In the data rows, 50 means zero.
Here are some points, each followed by its number:
39|15|45|34|59|45|37|31|74|49|36|54|31|60|49|54|39|35|44|60|46|59|50|24 0
59|37|37|49|38|40|42|25|67|49|61|55|39|60|41|50|34|49|70|43|44|75|54|46 1
47|63|29|46|98|44|76|96|27|42|29|56|72|59|71|74|94|82|46|38|60|23|73|37 2
39|14|50|37|57|41|35|24|77|29|37|53|34|58|36|54|26|37|46|62|44|65|49|27 3
44|99|48|16|60|76|93|50|18|36|37|60|63|53|99|61|71|53|44|46|49|45|37|67 4
63|19|23|99|38|55|27|36|22|51|61|46|35|53|38|44|33|36|59|58|41|45|65|41 5
45|99|23|31|70|75|94|90|21|80|54|56|90|52|99|39|64|50|50|41|50|32|43|59 6
59|46|57|67|51|39|26|38|62|73|51|36|42|52|38|54|38|46|99|48|43|30|53|25 7
61|53|35|36|54|43|46|39|23|50|43|46|40|59|48|45|35|40|52|51|32|39|42|46 8
51|31|53|88|43|44|39|74|46|61|61|57|42|59|57|42|41|35|60|48|49|72|51|36 9
38|44|35|99|41|49|39|34|79|47|57|45|31|60|45|36|52|46|42|52|41|27|55|46 10
64|99|58|79|81|46|56|99|42|63|33|76|67|68|75|48|51|67|11|44|73|46|55|32 11
46|28|38|54|43|53|37|34|73|55|57|43|43|61|42|42|48|59|23|46|49|99|39|64 12
67|53|42|45|36|29|31|30|36|25|53|33|30|31|51|43|45|74|19|69|35|56|57|26 13
69|33|66|48|44|48|42|53|55|67|44|53|41|32|41|38|32|65|26|57|47|71|55|42 14
52|35|99|99|37|49|42|44|53|77|48|58|37|38|37|30|39|31|43|62|47|46|48|40 15
47|22|37|30|29|51|32|54|89|46|31|55|51|35|34|57|45|48|85|36|47|43|51|50 16
40|88|41|26|57|58|89|53|25|19|30|56|51|99|99|56|64|42|23|36|39|26|44|82 17
42|20|44|42|42|36|46|49|55|37|49|52|83|42|25|37|31|60|28|63|56|50|56|30 18
45|91|56|65|54|42|73|70|31|99|62|55|43|46|37|54|47|55|31|52|52|69|50|39 19
50|39|42|99|52|46|27|26|70|29|48|47|77|53|28|45|31|39|59|41|49|28|38|39 20
41|40|37|46|44|34|47|31|30|42|58|46|42|32|30|54|46|50|38|40|52|49|51|55 21
45|49|49|53|46|33|52|36|51| 9|45|42|38|30|40|55|43|60|70|44|56|42|46|60 22
56|37|53|55|47|48|27|49|39|51|70|47|60|42|32|46|55|73|99|41|50|76|46|63 23
48|24|35|34|38|38|39|35|78|62|83|46|28|31|28|69|46|51|49|67|40|39|54|97 24
43|82|38|34|71|62|66|99|43|58|41|81|80|90|62|44|89|46|47|44|49|52|34|35 25
46|29|41|56|42|53|37|33|66|53|54|44|45|58|39|45|47|62|29|48|48|93|41|65 26
52|27|32|57|42|47|44|34|72|47|50|40|50|58|30|78|37|45|53|53|38|66|50|53 27
41|79|43|34|64|52|49|83|26|88|32|56|62|60|94|30|66|72|42|45|56|34|52|49 28
34|94|26|39|72|79|99|99|22|44|25|54|50|63|74|39|70|49|39|46|65|28|49|49 29
44|78|99|54|50|41|53|56|22|87|45|56|51|30|48|36|52|59|39|42|56|27|49|31 30
55|38|45|30|57|29|26|44|60|36|83|48|40|48|69|27|38|51|99|56|49|54|60|99 31
42|58|27|29|67|64|91|60|25|70|29|50|47|36|89|75|91|69|32|42|45|17|56|48 32
56|51|41|61|41|46|63|36|39|81|85|41|43|49|35|44|44|45|82|48|50|60|54|41 33
58|24|47|52|45|34|31|31|47|70|40|53|64|42|29|59|39|55|62|55|36|64|46|45 34
47|41|53|99|43|53|35|27|66|44|52|59|53|42|51|66|41|63|85|48|47|44|36|35 35
50|42|46|26|36|36|33|39|75|51|55|47|34|52|28|42|39|41|47|57|43|99|44|32 36
51|56|74|45|49|29|28|34|65|25|53|66|41|69|82|40|40|58|14|52|47|41|57|51 37
41|99|28|24|95|84|89|81|31|29|21|58|99|38|99|33|57|46|50|49|50|15|42|51 38
47|32|76|25|44|44|36|28|50|82|53|40|36|34|39|38|29|38|19|61|40|42|46|34 39
61|23|28|45|43|69|31|17|52|38|42|46|52|39|29|67|38|42|52|56|53|45|49|51 40
59|28|75|37|41|35|31|25|59|15|49|50|39|52|29|63|44|42|38|45|60|54|53|35 41
59|71|32|58|48|50|50|36|39|41|99|74|55|28|50|37|40|78|23|63|59|39|51|52 42
50|39|50|54|45|44|40|42|90|22|45|57|47|34|28|27|41|38|69|61|44|19|63|58 43
42|88|39|31|75|62|70|99|42|58|43|87|87|99|66|45|95|47|46|42|51|51|33|32 44
45|25|40|77|46|62|43|43|60|24|49|40|36|47|38|42|42|45|99|49|37|33|67|76 45
49|27|40|39|32|44|34|37|38|36|70|52|43|38|41|33|34|38|86|40|43|40|47|36 46
49|27|60|42|46|30|51|45|53|62|80|39|64|49|29|76|47|52|42|38|48|58|54|42 47
49|26|24|38|35|43|40|53|41|23|49|41|41|34|41|27|44|62|57|47|47|33|46|54 48
41|48|33|23|76|67|61|51|42|93|34|54|47|75|85|37|67|75|38|40|42|34|53|43 49
46|94|62|72|48|42|68|66|34|99|67|53|40|39|27|55|47|53|32|54|52|72|50|36 50
39|53|85|35|33|47|53|27|59|81|41|58|36|43|42|45|37|44|25|54|46|73|28|52 51
52|45|39|41|46|31|33|42|53|30|71|45|25|48|38|41|36|56|42|48|39|24|51|55 52
69|35|59|67|56|68|43|37|25|71|58|53|51|41|46|75|39|42|30|42|50|40|49|45 53
29|58|18|22|55|67|47|99|40|62|34|46|49|49|93|37|74|53|99|56|36|32|35|99 54
56|23|50|99|35|41|26|54|52|42|59|41|43|34|48|34|28|57|25|61|45|36|44|42 55
New points follow, each followed by the numbers of its five nearest points above by angle, smallest number first.
57|22|53|99|35|38|22|54|49|37|58|42|45|33|49|28|27|58|23|60|43|33|44|38 5 10 15 20 55
50|22|50|63|33|52|36|22|76|74|69|48|26|37|36|85|39|44|99|52|50|34|44|37 1 7 16 27 35
39|12|48|35|58|41|32|24|83|28|36|54|30|62|36|55|24|34|44|63|44|66|49|22 0 3 27 36 41
56|99|40|19|73|79|98|44|16|32|30|50|76|73|81|56|73|71|43|34|67|64|47|77 4 6 17 29 38
38|25|79|32|43|33|35|13|35|19|45|45|79|53|16|53|38|48|79|48|53|63|45|63 22 23 34 41 46
49|44|72|23|47|47|45|26|42|74|45|42|39|37|45|40|34|42|20|59|42|44|46|37 13 14 30 39 51
37|69|33|21|52|44|41|99|49|14|42|40|37|37|61|43|66|52|99|68|39|20|49|49 22 29 38 48 54
61|33|60|55|40|29|22|38|56|31|64|38|44|50|38|50|49|52|37|46|47|38|38|37 13 20 41 52 55
46|43|52|63|43|32|43|37|54|15|47|42|32|31|30|54|35|57|75|44|57|48|48|59 22 43 45 46 48
75|21|66|88|35|50|56|35|62|89|52|41|41|51|34|46|41|65|37|44|54|21|42|44 10 14 15 53 55
45|45|52|59|43|30|44|30|56| 7|45|40|31|27|25|56|34|61|77|44|58|45|47|63 22 41 43 45 48
48|27|73|32|43|44|36|27|49|71|49|40|34|32|37|38|30|38|33|62|38|39|49|37 0 14 15 39 51
45|27|53|23|38|41|37|40|94|72|63|62|42|40|40|59|40|42|80|50|51|53|46|59 1 16 24 31 36
52|27|29|63|42|46|46|34|75|36|51|36|51|56|27|83|37|45|51|53|37|72|50|51 1 3 26 27 40
60|26|99|66|51|45|38|22|47|33|99|55|30|44|41|51|51|43|19|33|60|99|48|35 12 14 26 41 47
47|37|51|39|38|53|45|25|74|18|46|47|42|26|38|93|55|47|21|37|48|46|47|99 22 24 27 40 41
55|37|84|83|49|43|33|36|34|54|46|50|75|43|40|37|38|57|55|52|55|65|47|53 15 20 23 34 55
40|43|71|36|38|36|34|43|56|68|40|42|24|27|35|26|44|57|18|41|56|29|52|32 14 15 30 39 51
67|36|46|76|37|47|50|25|75|37|46|47|44|36|27|35|28|33|61|61|57|81|41|41 1 3 20 27 36
48|26|39|35|30|44|34|38|31|25|68|54|42|38|41|30|34|36|81|38|40|39|47|33 21 45 46 48 52
61|20|47|53|39|34|32|36|99|39|61|49|38|64|32|35|44|48|64|49|65|29|34|54 10 16 20 43 52
51|20|61|33|45|29|50|45|53|59|82|37|67|51|27|73|47|52|45|37|44|59|55|43 18 27 34 41 47
50|58|94|55|43|36|48|46|19|60|39|52|35|51|23|56|50|36|21|42|57|40|73|39 15 30 39 50 53
50|28|99|33|41|31|37|38|38|13|74|42|32|86|27|99|45|63|25|59|43|89|56|37 3 27 36 41 47
36|22|41|46|40|45|42|28|26|42|63|39|58|50|36|48|38|55|99|65|39|34|79|41 5 7 23 45 46
39|44|74|37|37|37|35|40|51|77|41|42|22|26|35|26|43|60|17|40|59|22|52|30 14 15 30 39 51
54|30|53|29|49|45|38|38|37|47|60|39|46|37|45|48|40|42|56|46|70|46|50|40 21 39 40 41 46
63|15|22|99|38|54|23|36|22|51|58|46|35|54|38|41|32|34|62|56|39|40|64|41 5 9 10 45 55
56|43|81|84|50|42|31|37|37|47|44|49|71|42|37|35|36|54|54|51|55|59|45|46 15 20 34 35 55
48|27|37|42|36|55|45|57|65|66|61|37|32|38|42|65|34|52|43|62|58|60|46|68 12 14 24 26 27
46|42|53|55|43|32|41|28|56| 8|47|40|34|29|31|65|38|57|70|45|57|45|49|67 21 22 41 43 45
40|12|47|40|57|39|34|29|77|32|41|52|33|57|38|58|26|37|43|61|45|62|51|26 0 3 27 36 41
39|47|22|11|63|78|72|99|55|16|33|62|50|62|96|54|69|43|99|40|31|52|41|41 25 29 38 44 54
54|11|99|65|35|50|56|51|28|40|42|48|33|46|35|57|31|68| 9|55|45|54|56|37 14 15 39 41 55
45|34|41|44|44|51|28|26|52|75|67|71|36|29|24|23|48|48|89|74|46|28|43|49 7 24 33 43 46
41|50|74|27|42|44|44|47|74|49|53|56|37|39|24|24|44|35|49|41|61|91|45|56 12 14 26 36 51
45|47|47|35|40|46|36|36|63|36|55|50|37|44|38|64|28|53|52|65|41|41|43|32 0 3 40 41 52
69|33|69|42|46|46|44|54|56|70|44|51|42|28|42|38|29|69|27|58|47|79|57|42 14 26 36 39 51
58|29|75|46|41|36|30|26|57|30|50|50|38|52|30|62|44|41|36|47|57|55|55|39 0 3 36 40 41
45|30|46|78|47|62|48|46|59|14|50|40|43|43|32|47|41|45|99|50|39|33|67|78 22 31 35 43 45
51|41|52|43|40|52|46|28|68|40|46|47|48|32|39|91|54|46|22|38|51|53|47|99 21 24 26 27 40
51|54|61|54|40|34|33|34|61|26|67|39|58|39|32|50|33|40|55|56|49|64|54|35 1 3 20 36 41
43|99|49|11|63|82|99|55|14|40|32|63|61|55|99|60|75|56|33|45|48|47|34|71 4 6 17 29 38
52|66|38|61|40|57|27|77|39|15|41|40|56|57|34|52|32|58|51|56|48|33|49|62 20 22 45 48 52
54|37|71|94|35|46|27|29|46|99|53|51|34|53|35|51|42|36|22|59|40|56|64|67 5 15 39 53 55
57|33|33|75|31|42|34|34|31|50|56|40|53|25|40|32|49|41|53|66|44|37|67|42 5 21 46 48 55
65|32|47|78|38|60|34|52|44|40|41|56|40|64|43|38|54|41|22|49|53|29|47|43 5 10 15 20 55
37|83|27|49|67|75|99|99|25|57|32|54|48|62|64|34|64|47|21|47|64|40|47|49 6 25 29 38 44
49|23|37|32|38|37|38|37|73|60|80|47|32|35|29|63|45|52|49|64|42|39|53|92 21 24 27 31 52
55|50|40|58|43|47|60|35|47|80|79|43|41|46|33|47|46|46|85|47|50|60|54|43 1 7 23 33 46
49|45|22|22|48|48|81|81|47| 6|21|54|99|77|77|46|78|42|23|34|40|26|46|88 4 17 29 38 44
42|28|75|44|45|46|41|59|57|49|53|45|46|59|35|44|43|50|44|52|38|19|55|25 15 18 39 41 52
51|22|57|42|40|42|46|15|44|34|99|41|32|33|46|44|46|69|22|60|44|19|70|58 13 21 24 42 52
38|79|39|21|63|51|47|81|31|68|33|53|63|59|94|32|64|72|50|47|51|33|51|49 6 28 29 38 49
52|29|30|60|43|44|43|36|72|35|54|37|48|55|29|77|37|46|49|53|37|65|50|52 1 3 26 27 40
41|52|78|32|34|45|50|27|56|73|41|56|35|43|42|46|39|44|28|52|46|76|31|52 12 14 36 39 51
54|46|67|91|40|49|34|39|42|99|53|54|37|55|42|60|50|37|22|59|41|52|70|62 5 15 19 50 53
61|35|33|76|32|43|40|58|85|37|45|39|50|27|35|33|43|45|61|50|50|51|45|55 16 20 43 45 55
59|47|58|61|51|38|26|38|68|79|48|38|44|50|38|54|40|47|99|45|45|26|54|26 7 16 33 34 35
49|46|42|93|54|48|30|31|64|32|49|50|80|57|37|44|40|41|52|41|51|29|39|41 10 20 35 43 55
40|34|35|32|41|53|42|28|99|68|48|50|34|59|48|67|36|35|99|59|53|30|41|69 1 7 16 24 45
45|79|99|60|49|41|54|46|18|99|45|59|54|29|45|36|49|59|12|37|59|29|49|29 15 19 30 39 50
67|24|38|17|51|49|37|49|17|59|40|54|54|36|41|43|54|41|99|58|49|32|42|44 8 23 34 46 48
56|41|89|87|50|43|32|37|29|51|42|49|78|44|39|35|37|56|58|51|57|61|44|44 15 20 34 35 55
59|35|57|50|48|34|31|46|52|38|58|42|48|50|44|48|51|49|35|47|48|41|39|37 13 37 41 52 55
60|34|69|72|45|37|22|43|39| 8|45|37|27|55|38|26|47|56|89|69|45|99|34|39 1 9 22 23 36
49|49|36|64|37|36|47|42|36|51|45|45|53|48|25|56|49|68|36|53|52|51|51|46 13 18 21 34 55
55|27|51|19|50|44|35|40|35|40|60|39|45|36|43|48|42|41|73|45|71|46|47|41 21 40 41 46 48
42|24|35|27|31|57|37|56|85|41|29|55|54|38|37|54|54|51|82|34|47|39|50|54 16 40 43 45 48
50|61|99|58|43|36|51|46|13|64|35|54|35|53|24|59|53|36|11|41|59|29|77|39 15 30 39 50 53
55|39|83|80|49|43|32|38|30|48|43|48|72|43|38|43|37|56|57|51|56|60|45|49 15 20 34 35 55
53|24|53|40|40|42|45|18|45|36|99|42|31|33|45|47|45|65|28|58|44|21|67|57 13 21 24 42 52
31|58|49|44|45|66|44|50|48|47|35|43|48|51|83|67|54|41|85|57|51|47|45|58 4 17 38 45 54
62|31|57|52|40|33|28|36|51|32|62|42|44|48|37|49|47|50|39|47|47|43|37|35 3 13 41 52 55
